Each run below is a few steps of one of 7 hidden systems, one row a step.
seq 1, J, 11 rows:
-5,13,-5,1,8,-2,17,-6,11,-7,6,14,-15,-7,3,4,-37,10,-24,17,17,7
18,-1,2,-9,2,-1,16,-7,-25,-9,2,-14,-10,15,4,-4,-6,-23,-21,11,29,8
-16,-17,-3,12,-1,10,-15,-24,-20,12,-5,-21,5,18,-14,-5,-10,-7,-13,-7,16,-6
-7,1,8,-39,-18,7,-15,-25,1,13,-13,3,19,-2,-3,-8,4,11,-6,-1,9,-12
-19,-13,16,-19,3,36,3,11,-10,-9,-3,2,10,-17,-15,8,-8,13,-4,16,-1,1
4,13,-11,-10,-2,12,5,12,1,22,17,11,2,-22,-16,8,-29,12,-10,-8,24,7
21,15,-9,-15,6,13,12,9,-38,9,7,-11,23,-5,0,2,11,-17,4,5,11,11
-1,-16,-11,20,-7,18,-6,0,-5,26,3,-20,15,-17,-28,4,5,-16,8,-20,-7,-7
8,27,5,-18,2,-4,-7,-13,-2,25,6,8,19,-25,1,-13,20,11,30,-8,-12,-17
-5,3,-1,16,-4,19,25,15,2,-10,-7,-1,7,-35,-11,12,12,-7,13,22,-35,-1
19,18,4,22,0,-16,13,11,12,17,28,11,-29,-28,-13,-10,-5,2,14,-12,3,-13
seq 2, K, 11 rows:
-7,9,16,5,1,26,9,4,-25,12,-26,-15,-14,3,-8,-12,3,-23,5,8,16,-6
7,11,12,-2,-19,2,-7,-9,-5,36,-6,6,-16,-3,-16,-28,11,-8,9,-9,1,-26
1,6,13,-12,-14,12,4,26,-16,7,-13,0,8,-13,-6,-19,22,-44,6,5,1,-1
-8,-4,0,28,-43,6,-3,17,7,21,-10,1,-12,-7,-26,-8,13,-8,5,-9,-13,-14
9,4,-9,-10,-19,-9,-2,27,-8,10,27,20,27,-25,-14,-18,14,-26,-4,-4,-15,1
-6,-16,-19,36,-38,5,12,18,2,-12,-5,-19,14,-13,-21,22,16,-15,-3,3,-19,7
8,-15,-11,18,-10,-21,-6,4,-3,-5,59,18,12,-20,-21,-9,2,12,-8,-5,-27,-7
-10,-2,-25,23,1,-9,22,-7,-13,-36,9,-17,42,-20,5,22,9,-16,-6,22,-19,17
10,-16,0,32,-11,-20,17,-25,6,-31,41,-4,-24,-9,-14,15,-6,41,-9,11,-15,-12
-14,21,-9,5,34,-24,14,-24,-34,-37,31,8,31,-3,23,-9,-11,0,-15,34,-3,14
8,1,5,14,-21,-17,28,-53,6,-39,-19,-25,-26,17,11,24,6,35,-10,27,4,-8
seq 3, Q, 11 rows:
-25,-10,6,7,18,10,-6,-9,-9,-11,-8,-17,23,-6,3,4,3,-12,9,1,-3,3
2,13,10,-6,-9,2,16,-21,8,3,-9,-16,0,-33,-5,9,5,2,13,2,12,-13
-23,16,16,15,19,6,6,6,-26,-15,7,-2,4,-9,5,-12,3,-4,15,12,3,0
-11,-1,2,29,-27,2,8,-22,-2,3,-5,-24,-8,-12,-20,10,6,10,6,-1,4,-16
-5,17,30,-7,-10,-14,2,2,-24,-16,21,11,-7,-6,2,-26,15,8,9,10,11,-12
-25,-25,4,32,-21,14,-6,3,-5,-13,6,-6,-1,0,-25,7,5,19,0,5,-26,-10
8,20,11,-14,-26,-23,5,-15,5,-3,27,24,-9,-16,-6,-14,-1,32,-7,8,4,-16
-11,-19,-7,19,-2,9,3,24,-28,-28,23,15,9,15,-8,-2,3,12,-14,24,-35,10
24,-15,-15,4,-22,-19,4,-26,25,15,29,9,-16,-13,-22,1,-17,17,-22,-8,-8,-15
12,-6,-5,-20,19,-20,-5,3,-25,-32,27,26,18,27,23,-18,8,-4,-18,24,-24,14
28,-47,-22,13,3,15,9,-13,33,9,0,-9,-16,-4,-22,23,-13,-9,-20,-2,-40,-4
seq 4, J:
0,-10,-2,-15,35,22,-4,8,11,-1,-14,3,10,1,13,13,-1,7,13,4,-26,9
12,-1,-11,-1,25,8,7,9,36,15,-10,1,-14,-13,6,18,-22,-5,5,-11,0,9
14,21,0,-2,38,1,12,0,-2,7,-16,-11,-8,3,25,1,-1,-20,19,-1,13,8
-11,-1,-5,24,4,6,7,-7,18,9,-38,-25,-8,-4,3,9,-2,-33,8,-7,7,0
-11,21,28,-7,0,-9,-8,-10,13,11,-22,-6,-13,-6,12,-18,10,-9,25,-12,24,-16
-42,19,13,13,-16,8,8,9,5,-19,-33,-3,5,-12,5,3,2,-6,6,19,8,4
-11,8,23,0,-34,-12,-1,28,13,-5,5,6,-18,-16,-7,-8,-4,-9,-1,-12,38,-1
-30,25,2,11,-12,-12,-7,21,-34,-19,12,6,25,8,9,-10,7,2,3,5,21,15
-7,-22,-10,2,-53,-16,-14,22,8,-9,13,-1,23,-7,-16,6,13,-15,-14,-17,7,8
-8,-7,14,-11,5,-17,-30,15,-21,-15,47,13,28,2,3,-13,21,24,18,-19,-2,0
-5,-14,-36,6,-18,-11,-1,9,19,-21,18,8,42,-14,-2,31,2,18,-10,3,-32,19
seq 5, F:
-14,-13,4,8,-44,-6,4,-16,23,-13,0,-6,-5,-14,-19,16,-5,25,-13,1,5,-10
1,-14,23,-17,-3,2,1,-5,-22,-32,30,10,-2,5,-4,-3,4,38,-9,20,-5,-6
-23,-8,-13,25,-29,19,-2,-6,0,4,-7,-2,-5,9,-24,20,-15,41,-10,5,-8,-3
28,-19,7,-43,-2,12,3,-26,-5,-3,17,7,0,-1,-11,4,-3,32,-18,13,-11,-11
-15,-11,-8,27,4,42,1,3,-41,8,-5,-14,1,20,-24,12,-7,25,-2,11,-12,1
21,-17,-4,-27,1,19,0,-47,23,28,-16,-6,-6,-12,-15,8,-6,13,-6,-1,-18,-23
-4,-5,8,-3,40,42,8,4,-53,-2,-7,-2,3,20,-2,-11,4,-4,0,30,-23,0
-4,-6,-18,21,1,24,3,-22,33,48,-35,-6,-21,-13,-22,2,-23,-15,-4,-8,-17,-19
16,-4,17,-40,45,11,7,-20,-36,-2,6,10,8,3,11,-36,1,-37,-16,29,-9,-6
-37,-4,-7,56,-1,33,5,21,7,26,-35,-13,-13,-14,-24,-1,-18,-43,1,-4,-1,-1
12,-5,27,-49,28,-24,-5,-39,23,5,15,18,1,-33,9,-40,-9,-38,-12,2,2,-22
seq 6, D (11 x 22):
-15,-20,-2,13,-29,3,-2,11,26,-3,-1,-5,4,-21,-19,13,-2,-4,-5,-9,-3,-2
-7,6,-8,2,-12,-26,-1,-2,0,-8,27,9,21,-17,-1,-11,-6,-19,-17,-1,12,6
-7,-16,-6,10,-17,12,6,13,-15,-17,9,-24,20,-10,-15,26,5,2,-2,-4,11,12
18,-14,-8,-24,-5,-13,-9,-3,9,1,39,11,16,-14,-9,3,-8,12,-14,-14,3,2
-15,2,4,8,8,-1,-1,-23,-30,-17,20,-22,29,-10,-3,7,9,18,12,0,7,-3
13,-3,-5,-15,-18,11,12,-10,15,0,11,4,-4,-17,-15,26,-13,46,-8,4,0,-4
-4,12,1,15,33,-11,6,-24,-30,-7,37,7,0,-6,0,-17,-18,13,-6,13,2,-6
10,-3,-4,15,-21,18,14,-19,-14,2,-13,-24,-22,19,-14,26,-2,38,-2,4,11,-6
19,-9,7,-4,12,-12,6,-11,-7,-7,32,30,-26,10,-4,-27,-9,10,-21,22,-26,-14
-31,-6,1,49,-4,8,-11,-25,-22,5,-17,-22,-12,30,-11,-5,2,14,7,-2,-3,-15
14,-3,-11,-14,-44,-9,10,-1,19,-6,-11,32,-19,14,-5,-9,-2,9,-36,28,-24,-6
seq 7, U (11 x 22):
-3,9,9,-8,-3,-13,-12,1,5,-11,-11,-1,-3,21,21,5,10,20,15,-8,13,4
-5,4,14,-8,10,6,1,26,-6,-22,-3,1,0,7,15,5,9,5,13,5,5,13
-8,5,5,-4,-6,2,-12,25,15,-3,-6,16,-10,15,9,6,-5,28,8,-7,3,7
0,6,-4,-12,-5,3,-8,22,-20,-9,-3,6,13,26,12,2,8,8,-1,2,7,16
-2,-7,-3,-4,2,16,-8,42,9,4,-1,10,4,1,-2,11,-5,2,6,-11,-3,15
-3,8,-17,-12,0,-6,-23,11,-3,16,4,18,17,22,10,-7,-5,11,-2,-13,3,10
0,9,-18,-9,6,13,2,26,-7,7,-9,0,28,-5,6,11,4,-18,6,-1,-3,19
9,12,-15,-5,15,-7,-12,18,23,27,3,19,-3,-2,8,-6,-15,-7,5,-19,1,8
-6,27,-24,7,13,-3,-3,-6,-17,16,-16,-7,22,10,16,-3,-1,-17,6,-2,10,12
14,5,-4,0,14,-5,6,20,28,10,-17,-4,-6,-14,12,5,5,-35,17,-13,0,7
-17,26,0,16,23,-21,-13,-10,2,11,-5,8,-8,14,22,-23,-12,-9,7,-8,15,0
seq 8, F, 11 rows:
1,11,6,-2,-25,5,12,2,6,-6,-19,-3,-1,-11,-1,8,21,8,14,12,-14,-7
14,11,6,11,2,-7,3,5,-9,4,18,18,-19,4,-2,-15,7,17,8,6,-18,-11
1,9,-23,10,-28,-8,3,-10,-11,6,-7,6,8,15,-4,-5,6,-1,-15,12,-12,-1
31,-25,2,-6,-15,4,9,11,-4,-5,14,-4,-9,-2,-15,2,18,-12,-6,1,-15,-4
-7,-17,-6,30,4,-9,-16,-16,-16,-1,14,-9,4,18,-7,-11,9,0,3,-7,-17,-8
0,-25,-9,-11,-11,0,-3,-13,22,-13,-20,-2,14,3,5,10,11,-8,-10,11,-32,0
6,-27,-2,14,34,8,-4,18,-2,-10,23,9,-12,12,-1,0,-9,2,-3,1,-26,6
-12,-12,-31,13,10,-5,-9,-29,13,9,-10,-3,15,16,3,8,-26,-5,-23,-3,-4,7
16,-30,4,-26,26,18,13,8,3,-22,-2,-14,5,-2,6,18,-7,-22,-15,10,1,16
-20,-11,0,34,41,10,-7,-9,2,8,0,-18,-15,7,-1,6,-28,1,7,-16,14,2
-10,4,4,-36,17,0,3,-35,22,-8,-34,-5,10,-2,25,6,-17,-10,-13,14,15,4
seq 9, U, 11 rows:
-7,-11,14,2,-13,5,-13,21,-28,-8,13,-21,25,-5,-9,-1,33,-11,24,-18,7,1
-9,4,12,-8,-10,-15,-23,17,23,5,24,26,13,-25,-4,-11,13,21,24,-20,-16,-11
-5,41,-18,3,-12,-17,4,-2,-27,-7,17,17,32,-6,10,-4,14,26,8,16,-9,6
31,10,-21,22,-6,-2,26,36,9,-4,16,0,-8,-19,-4,26,10,6,16,-2,-18,14
12,3,-23,39,18,-25,-16,-4,-12,12,31,4,-9,34,6,-5,-2,20,9,-21,-10,3
-3,-14,-23,23,10,-2,-4,-2,-2,-16,-15,-28,32,11,13,25,31,-10,23,-4,-33,12
8,-16,-4,1,40,-24,-10,7,41,-14,16,27,-7,4,25,-7,-4,-4,7,-1,-44,5
-30,20,-31,26,22,-3,5,-23,-2,-17,-26,7,14,26,26,12,-21,20,-11,31,-21,16
34,-26,-17,-8,7,-2,23,17,35,-24,-26,-6,-21,21,21,30,-3,-25,-19,14,-15,26
-25,-25,-2,20,49,7,-18,-3,1,-4,1,7,-24,44,11,-8,-51,-3,-29,0,12,13
-21,-29,-11,-27,-16,20,-14,-19,26,-10,-62,-26,23,25,13,31,-2,-13,-19,2,9,16
seq 10, A (11 x 22):
-6,9,2,-3,11,4,2,-17,10,18,1,1,-5,-17,-6,-4,-24,0,-5,-4,15,-7
7,19,3,-6,7,5,19,-14,-23,0,0,-10,1,-8,2,-1,-5,-6,-3,13,19,0
8,-4,7,16,-2,15,11,4,-17,13,6,-13,-20,-4,-21,-4,-3,-10,0,-3,11,-8
-15,8,13,8,-10,1,-2,-20,-24,0,10,-5,4,-6,-12,-12,6,15,8,4,5,-16
-9,7,11,0,-12,26,14,16,-10,0,-11,-3,1,-22,-15,4,8,3,9,13,-8,-5
-6,14,-4,12,-4,3,1,10,-5,15,24,20,-1,-17,-16,-8,-12,20,0,1,-9,-7
-1,18,-20,6,-14,7,14,-1,-23,-4,0,0,24,-4,-3,10,9,12,-1,19,-14,6
24,-15,-10,9,-14,5,7,20,0,3,21,5,-4,-10,-19,6,11,0,0,-2,-26,-2
-11,-3,-17,16,11,-8,-14,-17,-6,-2,15,3,28,1,2,1,8,15,9,-2,-32,-2
14,-9,-12,-5,-9,4,16,-4,26,-10,-16,-6,8,-19,1,22,13,-4,3,12,-32,2
12,-6,-10,8,41,-15,-2,-3,17,0,26,16,-4,-5,10,-6,-11,-2,4,-3,-28,2
seq 11, D:
-1,-5,-17,34,-23,11,4,0,-20,11,-10,-22,-14,27,-16,12,-7,1,-12,-5,18,5
27,-24,-4,-15,-17,-12,0,6,-8,-10,20,20,-6,18,-5,-17,12,-10,-26,13,-26,-3
-35,-25,-1,32,3,5,-27,-12,-10,3,-1,-13,18,11,-10,-7,9,0,12,-13,-21,-9
-3,9,-21,-19,-48,-13,1,-15,25,0,-17,17,20,-6,1,7,0,11,-22,12,-10,0
-31,-9,-9,25,33,12,8,10,-16,-18,16,5,24,-18,-4,-3,-20,-24,-13,21,-20,13
14,-10,-36,-4,-21,2,-5,-20,14,25,-16,-23,12,13,-7,30,-17,3,-18,-24,25,11
23,-17,5,-28,21,-9,17,-16,-22,-35,24,1,22,-10,9,-9,15,-25,-16,30,-23,3
-17,-33,2,21,14,24,-15,-28,23,18,-12,-38,0,-13,-22,26,-12,16,17,-30,2,-13
22,27,3,-36,-20,-38,23,-45,10,-11,7,14,2,-23,11,-17,0,-6,-23,26,11,-12
-28,-23,24,48,27,40,23,11,-19,-20,3,-33,-21,-25,-27,16,-12,-9,10,12,1,-3
39,2,-12,-18,-42,-31,-4,-25,27,36,12,8,-32,7,-12,-10,-21,3,-29,-26,38,-15
seq 12, Q (11 x 22):
19,-20,-7,7,3,2,7,-7,9,1,2,6,-27,17,-5,0,-9,2,-18,8,-19,-3
14,-8,-2,-14,16,-10,-7,-14,3,-1,2,16,-14,28,14,-13,-13,1,-19,7,-5,1
13,-25,-9,-13,11,18,1,-5,5,0,-20,-1,-10,28,4,7,-10,-5,-20,12,-15,6
12,-5,-1,-28,26,11,-2,-12,14,17,-13,10,-14,12,8,-4,-28,-5,-17,1,9,2
-4,-6,-12,-18,24,22,-1,-8,-8,3,-30,-7,9,26,13,10,-17,-11,-17,10,7,16
11,-3,1,-27,14,26,8,-9,7,23,-24,-15,-7,-6,-4,10,-23,-21,-11,-5,30,3
-22,7,4,-23,31,19,-11,-9,-16,7,-21,-13,22,6,14,-3,-15,-20,-1,-3,31,11
-10,-1,4,-14,-6,33,7,-11,-2,12,-35,-35,16,-21,-11,23,-1,-14,7,-6,28,1
-27,26,26,-17,19,14,-3,0,-17,8,-3,-11,17,-33,1,-9,-6,-12,19,-7,42,-2
-39,10,4,20,-16,22,2,-8,-23,-3,-18,-37,33,-26,-15,19,12,0,19,-4,20,0
-13,31,32,-3,-25,-2,11,1,-16,3,17,-13,7,-53,-18,-9,14,1,26,-8,37,-18
seq 13, A, 11 rows:
7,10,-5,-9,0,-19,-5,-14,0,6,-3,1,4,8,13,-14,3,-21,-4,-3,11,0
5,-5,5,-1,2,-3,-1,3,-2,3,-10,-12,-1,3,4,-10,8,-36,2,-6,11,1
-12,1,13,5,-4,-13,-10,-6,8,4,4,-3,-3,-8,-1,-16,-2,-17,1,-12,17,-8
-18,12,12,-3,-3,-2,5,1,-4,-10,-9,-7,8,-15,5,-4,1,-16,4,4,21,3
-7,5,7,10,-7,0,8,19,3,0,10,1,-10,-16,-9,-1,-13,-11,-3,-5,23,4
-16,13,1,11,-9,-7,2,1,-20,-11,17,-4,10,-3,-3,0,-6,10,-4,0,22,6
-2,-6,5,6,-22,12,11,19,-9,-13,5,-12,1,-11,-14,17,5,5,1,1,11,6
-10,-4,4,9,-4,1,-9,12,-6,-6,30,5,6,-9,-12,5,-5,28,7,-11,2,0
-9,6,-11,1,-12,12,6,3,-1,-9,-5,-7,19,-7,-2,28,3,30,8,5,-4,9
23,-5,-6,-4,-1,3,6,18,9,-2,21,7,-8,-8,-5,19,0,26,7,-5,-11,5
2,4,-21,14,16,-2,-7,-10,-5,2,5,-4,11,17,9,16,1,30,12,-4,-16,7
seq 14, K, 11 rows:
15,6,12,-12,18,22,-1,7,-4,13,-16,0,-9,4,6,-1,22,13,33,2,-26,-9
6,21,0,6,20,23,9,25,-1,19,-16,16,-16,-2,4,-5,3,5,23,10,-25,-1
26,26,-20,5,4,9,15,19,2,29,-15,13,-15,3,4,-2,1,-5,8,4,-16,3
35,1,-16,12,7,1,10,27,-6,15,-2,3,-20,19,4,-4,7,-25,1,-3,-11,9
14,-7,-19,25,9,-14,-7,11,10,11,-5,3,-10,21,8,-11,9,-30,4,-10,-24,3
14,-11,-7,9,8,-22,1,13,33,-5,-1,8,-8,-3,13,-5,6,-34,1,-5,-22,5
-9,-7,-10,26,4,-18,4,20,34,-14,1,8,-12,-6,7,4,-15,-25,-9,-2,-4,14
2,0,-21,12,-4,-32,-1,-1,31,-4,15,7,2,-5,7,6,-21,-13,-17,-12,12,13
1,-18,-8,5,1,-25,0,2,14,-26,14,-14,7,4,11,14,-12,-17,-16,-13,27,19
-20,-18,2,13,4,-25,-19,-17,17,-19,14,-11,6,8,8,6,-12,8,-3,-21,21,4
-16,-2,12,-22,10,-20,-11,-16,17,-23,10,-6,20,-14,17,8,-5,8,5,-11,24,6

Which system made each of these runs?
seq 15:
-8,-9,26,-11,-20,7,4,-6,-17,-9,-1,2,-14,-1,-13,-23,2,-13,-16,16,10,-15
-18,-15,17,4,-20,21,-11,8,-7,16,-2,2,-10,-6,-29,-17,-7,-10,-10,-5,9,-15
	D
seq 16 (2 x 22):
-1,14,17,10,9,8,11,-3,-32,-8,23,4,-13,-1,-7,-8,2,32,11,14,0,-10
7,10,-1,13,-11,8,0,-1,-8,18,6,9,-29,15,-13,1,-10,42,4,-2,2,-10
	D
seq 17, 2 rows:
27,-5,-25,-5,11,13,8,-13,-3,18,2,-4,-15,23,-4,19,-30,20,-22,-3,13,9
33,-14,3,-19,8,5,-3,-31,-30,2,6,-19,-6,34,2,1,12,17,-3,0,5,-6
	A
seq 18, 2 rows:
-24,-4,25,-3,34,6,-8,-7,-12,-8,2,-2,2,-5,6,-22,-7,-20,4,6,5,-6
-19,-2,3,6,-16,12,8,-36,6,-4,-30,-22,6,-9,-6,16,2,9,0,12,-3,-12
	Q
seq 19 (2 x 22):
5,-3,-16,11,-13,4,5,11,6,7,-15,3,-3,8,-2,2,3,-17,-6,5,-16,4
20,-16,-1,-1,10,-10,-4,-2,-3,3,18,1,-7,7,-1,-13,5,-18,-5,-6,-6,-4
	F
seq 20 (2 x 22):
-7,5,0,11,1,-1,-6,-17,12,-2,-15,-7,-8,14,9,13,4,35,18,-2,-7,-7
17,-7,11,-14,11,-2,7,4,-13,-27,-2,-2,-5,19,19,1,21,1,7,13,-12,6
	U
seq 21 (2 x 22):
10,12,-4,0,20,-4,4,-21,6,4,2,-28,16,-21,9,23,14,15,36,-18,4,-1
4,34,-3,4,22,-2,18,-6,-2,-11,-18,-6,3,-2,28,15,14,19,32,15,-12,6
	F
seq 22:
-20,-2,9,5,-11,-5,-5,-1,-5,-10,-2,7,9,-5,-2,-19,8,-14,-4,12,-12,-8
-8,4,0,5,-25,-7,8,7,12,-8,1,13,-2,-15,-7,-4,-2,-3,-12,11,-7,-3
	U
seq 23, 2 rows:
2,0,-1,-2,34,8,-5,4,1,8,0,11,-7,9,10,-6,-14,0,3,1,-7,3
9,6,-9,-2,16,5,7,-10,15,13,-26,-8,-9,4,11,8,-7,-9,5,1,-1,2
	K
seq 24, 2 rows:
4,9,-1,-8,5,-8,8,10,-4,-17,10,19,-2,7,13,-4,-6,5,-11,17,-1,11
1,-1,-12,19,-17,-3,5,10,1,4,6,-4,-10,3,-10,9,-14,1,-11,-7,15,8
	F
seq 25, 2 rows:
9,3,6,-12,-18,5,7,-13,4,-1,-19,-8,-9,8,1,8,5,10,0,6,8,-5
-7,-4,14,3,-3,20,0,5,-13,-1,-9,-5,-16,13,-7,3,-3,17,3,3,8,-3
	J
seq 26 (2 x 22):
14,-14,13,-5,-14,-11,18,-5,-5,-14,31,-2,-6,-29,-19,-14,0,-28,-20,9,6,-9
-22,0,2,27,-18,-1,3,-28,-3,6,21,-8,-2,-27,-29,0,-20,18,-9,-2,12,-18
	U
